Each path below is one point turned by a fixed rotation once a step. After each direction that follows a path, write how fast that rotation turns it, in degrees per step (0 if it stays still).
Each turn is a multiple of 5 degrees from 10 to 175, or 0.
Each row of a path follows its step; steps can be skipped.

step 0: [-0.65 -1.72  1.22  1.27 -1.71  1.39  0.93  2.82  2.76 -0.04 -1.38 -1.27
  1.42  2.19 -0.50 -2.96 -3.62 -3.50  0.54  1.29 -4.86 -2.02  1.86  2.47
  1.11  1.61  0.46  1.00 -0.47  1.14 -0.74  1.13  0.35  1.39 -1.30  1.05]
step 1: [-1.18 -1.83  0.20  0.85  1.75  1.61  3.15  1.26  1.15  3.15 -3.13  0.26
 -1.42 -1.18  2.57 -0.30 -2.64 -1.30  0.76  0.14  2.19  1.27  4.36 -1.19
 -3.15 -1.38  2.86 -0.64  0.28 -0.92 -0.36  2.74 -1.65  0.23 -1.16 -0.86]
step 2: [ 2.92 -1.07  1.51  3.34  2.71 -1.81  0.52 -1.18 -2.75  0.58 -0.62 -1.21
 -0.53  0.35  1.14 -1.33 -1.03  2.13 -0.54  1.27 -2.97 -2.31  1.56  2.32
  0.80 -2.76 -0.12 -1.52  3.71 -1.55 -1.09  1.93 -1.24  1.37 -3.05  0.83]
step 3: [ 2.10  3.03  2.04 -2.00 -2.33 -1.26 -0.97  3.65 -1.90  3.97 -1.66  0.69
 -1.63 -0.76  0.17 -2.76 -0.71 -2.05 -0.10 -0.53 -0.63 -0.34  1.87  0.13
  0.29  1.57  2.59 -2.53  2.12 -0.38 -0.33 -1.01  0.02 -2.15 -2.68  2.59]
step 4: [ 0.29  1.00  1.20  2.50 -2.04 -3.84 -2.13  1.89 -0.25  1.40 -0.95 -0.40
  0.72 -1.07  0.07 -0.41 -4.18  0.76  3.18 -0.18  3.42 -0.74  1.68  3.79
 -1.89  0.09 -0.02  3.05  1.53 -1.21  0.60  2.53  0.25  1.54  1.05  0.09]
step 5: [-0.14  2.55 -2.20  0.92  0.34 -0.86 -0.40  4.39  0.16  2.38 -2.54 -2.33
 -1.33  0.75 -0.45  2.69  3.26 -2.20  0.17 -0.87 -2.19 -1.53 -0.55  1.69
 -0.05 -2.38  1.69  0.12  0.28 -2.46 -1.12  3.38 -0.26  3.05 -0.90 -0.34]
step 6: [ 1.16 -3.14  2.72  1.71 -1.26 -2.33 -1.57  1.05  1.60  0.34 -2.20 -1.88
 -2.57  2.09 -0.38  0.46 -1.56 -2.73 -1.36  0.25 -2.29  0.29  3.07 -1.57
  1.99  1.59  0.97  3.58 -0.74 -2.86 -1.36  0.03 -1.32  0.03 -0.02  2.88]
step 7: [ 0.17  2.61  3.92  0.86  1.36  1.24  1.18  0.98  2.43  0.69 -3.43  0.05
 -0.24  1.23 -0.29  0.87 -0.94  2.99  3.02 -2.77  0.01 -0.59  3.53 -2.44
 -2.74  1.30 -0.49 -1.45 -0.53 -1.91 -0.81  2.77 -1.00  1.40 -1.49  0.72]
step 8: [ 0.06  2.66  0.38 -0.15  2.17 -3.94  1.66 -0.28 -0.50  2.83  0.02 -2.63
 -0.72  1.89 -0.90 -0.86 -1.31  1.32 -1.57  0.43  0.97 -1.92  2.29 -0.92
  1.24 -2.97 -1.41  2.30  2.08  0.09 -3.54 -1.53 -0.72  2.04 -3.71 -0.52]
step 9: [ 2.45  0.29 -0.38 -3.28 -1.72 -0.91 -0.48  0.72  0.21 -0.03 -2.07  1.99
 -1.66 -0.33 -2.17 -2.14  0.77 -2.78  0.60 -2.53  0.73 -5.49  3.92  1.70
  1.34  2.32 -1.18 -0.80  1.46 -1.72 -1.56  0.60 -0.44 -0.05 -1.19 -0.47]
Speeds:
[-0.99  0.12 -0.86  1.03  0.97 -0.88  0.17 -0.31 -0.86  0.37  0.02 -0.17
 -0.44  0.28 -0.64  0.89  1.16 -0.21 -0.84  0.23 -0.65 -0.08 -0.45  0.78
 -0.67  0.12 -0.99 -0.37  0.54  0.84 -0.30 -0.20 -0.52  0.47 -1.04  0.44] -> 120
[-0.53  0.99 -0.59  0.74  0.27 -1.35  0.36 -0.10  0.80  0.26  0.15  0.09
 -0.68  0.60  0.57 -0.71 -1.08 -0.76  0.03 -1.07 -0.57 -0.29  0.28 -0.07
  0.23 -0.28 -0.26 -0.57  0.24 -0.82 -0.53  1.34  0.28 -1.18  0.16  0.24] -> 0
[ 0.96  0.04 -0.04  0.76  0.08  0.68 -0.52  0.15  0.12 -1.18  0.10  0.32
  1.48  0.13 -0.73 -0.93  0.86  0.33  0.26 -0.54 -0.75 -1.18  0.59  0.64
 -0.28  0.31 -0.75 -0.54 -0.35  0.29  0.14  1.34  0.17  0.37  0.24  0.51] -> 160
[ 0.89  0.01 -0.12  0.52 -0.24 -0.41 -0.78  0.75 -1.23  0.11  0.47 -0.15
 -0.20 -1.11  0.76 -0.39 -0.10  0.02 -0.03  0.99 -0.23  0.94 -0.83  0.73
 -1.07 -0.23  1.05 -0.24 -0.04 -0.50  0.73  1.01  0.11 -0.64 -0.33  0.85] -> 35
[-0.42  0.26  1.26 -0.05  0.95 -0.39  0.44 -0.28  0.31  0.97  0.30 -0.29
 -0.44 -0.90 -0.46 -0.62 -0.22  0.06  0.45 -0.48  0.56  0.61 -0.27  0.06
 -0.46  0.37 -0.05  0.21 -0.62  1.64  0.49  1.34 -0.56  0.80  1.03 -0.30] -> 115
[-0.59 -0.31  0.06 -0.51 -0.30  0.10 -0.82 -1.47  0.21  0.20  0.15 -0.01
  0.22  0.18 -1.65 -0.39 -0.19 -0.72  1.01 -0.14 -0.52  0.11 -0.65 -0.46
  0.51  0.41  1.01 -0.34  0.73 -0.57  0.82  0.17 -0.97  0.03 -0.77  0.98] -> 110
[ 0.01 -0.46  1.01  1.46 -0.56 -0.51  0.31 -0.54 -0.57 -0.95  0.50 -0.21
  0.08  0.54  0.48 -1.02 -0.16 -0.58  0.26 -0.05 -0.05 -0.20 -0.88 -0.59
 -0.03 -0.18 -0.14  1.87  0.95  0.37 -0.05 -0.20  0.74  0.56 -0.43 -0.34] -> 175
